Which row each row swaps with, under one turn or mirror:
The rows were stretched afterwards, more along some directions than others.
z65: [-24 -18  -7   9   6 -15 -13   0  -3  -9   9   6   3  10  14  13  25  16
  14]
z864: [ -6  -6  -3   5  -4   2   8  13   3 -11   0  -3   1  -7   6 -19  11  13
  -1]
z201: [  6 -14   2   2  -1 -11  -6  -1  17 -11  24  -9  -3  -1   9   2   2  -4
   7]
z555: [-16 -16  -6   8  10 -10 -18   8 -13 -16  12  11   6   3  20  10  22   1
   9]
z745: [ -2  -7  -3  -1   8 -15 -12 -10   8  -6  28   8  -2   9   9  19   6 -17
  -9]
z437: [-16 -12  -6   5  12 -12 -23   6  -6  -9  16   9   1  -1  21  20  21  -7
   9]
z909: [-13 -20  -6   8  17  -7   4  18   9 -10  21  -6   2   1   5  21  -1   3
  26]
z324: [ -2   5 -14   1   8  -5  -9   0  19 -14  19  15  -5  -6  18   8  11 -27
 -11]
z393: [-27 -22 -21   7  17 -14 -14   0  -8   3   7  20   1  -1  16  27  21  -8
  18]
z20: [-11 -10 -15 -10  19 -10 -12 -10  14   1  18  18  -8 -12  14  20  10 -14
  10]
z26: [-13 -14 -17   4   9  -6   2  11  -6  -4   6  26  -3   0  15  25   4   3
   8]
z183: [  0  -5 -10  -1  12 -23   5  13   0  -1  16  11 -13  -2   8  23 -11 -13
   0]
z316: [ -3  -2 -16 -12  15 -10 -16 -17  21   4  12  19  -2   3  19  19  -1 -18
  -2]
z411: [ -2  11 -12  -3   5   1   0   7  12  -6  16 -10 -21  -3  13   6  11  -5
  -7]
z75: [-27 -10 -21   6  18   1  -8   4  -5  -1  -4  19  -2  -3  15  25  23   0
   7]
z858: [ -9  -9 -19 -11  10  -3   2  -4   5  -2  13  11 -13 -10  10  17  -6  -7
   7]
z827: [ -5   3  -8  -2   2 -14  -3 -12  26  -8  15   1 -16   1  10   4   7  -9
  -9]
z732: [ -6  -6 -18 -12  23 -18 -17 -16  19  -4  21  14  -6   6  25  27   6 -16
   0]
z48: [-14  -8  -7   7  12   0   1   6  -7  -5   3  -1  14   2   8  -3  22   7
  13]
z285: [-20   6 -10   8  -1  -8  -6   2  -4 -16   8  13  -9  13   7   9  26   9
  -1]
z995: [-13 -19 -10   7   4 -15  -3  15  -9  -9  12  -4   8  -8  11  -3  10   7
  16]
z777: [ -9  -3  -2   6   6 -20   5   1  18  -5   7  -6 -15   2   8   8   4   0
   7]
z429: [-17  -4 -15   8  11   5  -6   9   3  -1  -2  38  -2  -8  10  23  20  -3
   2]
z881: [ -9   3 -10   2   7  -2  -4  -5   5  -3  10  15   7   5   7   2  22  -6
  -6]
z916: [  8   6  -6   0  -1 -25  -6  -3   7 -15  18   6  -3   5  14  -1   4 -19
 -12]
z805: [  1   4   0  -1  11 -18   2   5   2   2  16  -8 -12   5  -6  15  -4  -7
  -2]
z655: [ -6  -6  -3   6   2  -6   9   1   7  -6   4   5   5  -3   3 -11   8   5
  -4]
z51: [ -9 -15  -6  11  -3 -12   9  19 -13  -5   6 -12   6 -10   0  -9  12  12
   4]
z410: [-14  -7 -17  -2   9  14  -6   4  -6 -12   7  23   6  -5  13   7  12  -2
  10]
z275: [ -3 -11 -19  -7  17 -13   9  -2  22  -4  19  -1 -11  -4   7  13  -5  -2
  -1]
z461: [-13 -16  -9  19  -6 -17   3  13 -10 -16  -5  -5   0   1  11  -7  15   8
   9]
z237: [  3  -5  -9   2  -4 -33  -2   1  -2 -19  13  -2   2  14  11  -4   0   1
  -7]
z980: [ -2 -14   1   1   3 -21  -4   7   6 -20  30   5  -4  11   5   9   2   3
   4]
z676: [  3  -3  -8   9  -1  -7  -5   7  24 -17  21  10 -12  -3  12   7   4 -18
  -1]
z521: [-20 -24 -14   3  16   4  -6   4   3  -5   5   4   3   0  16  16  18  22
  20]
z591: [  4   5 -12  -3   8 -14  -2  -1  13 -18  20  12  -2   0  13  -1  -1 -20
 -17]
z755: [-15  -5  -4  17  -5 -15 -10  16  -9 -10  10  -5  -9   1  -1   6  23  -8
   1]
z158: [-14 -15  -4  -6  10  -8 -11  -9 -12   5   9 -11  13  -5  14  -3  16   4
   4]
z799: [-19 -10  -4  18  -3 -11  -5  17 -23  -9  -4   5   3  -4   5   3  22   2
  10]
z600: [-12 -16   5  -1  14 -18 -11  -4   0  12  13 -11  -3  -1   2  16   6  -1
  17]
z765: [  6 -13   2   1   5 -23 -14  -4  21 -10  17 -12  17   7  24 -12   9  -6
   7]
z759: [ -9 -12  -1  -2   5 -20 -10  -7  -6 -10  24   2  -2   8   5   6  12   6
   2]

Swapped with z158: z745
Swapped with z755: z765
Swapped with z429: z20
Swapped with z411: z909
Swapped with z799: z916

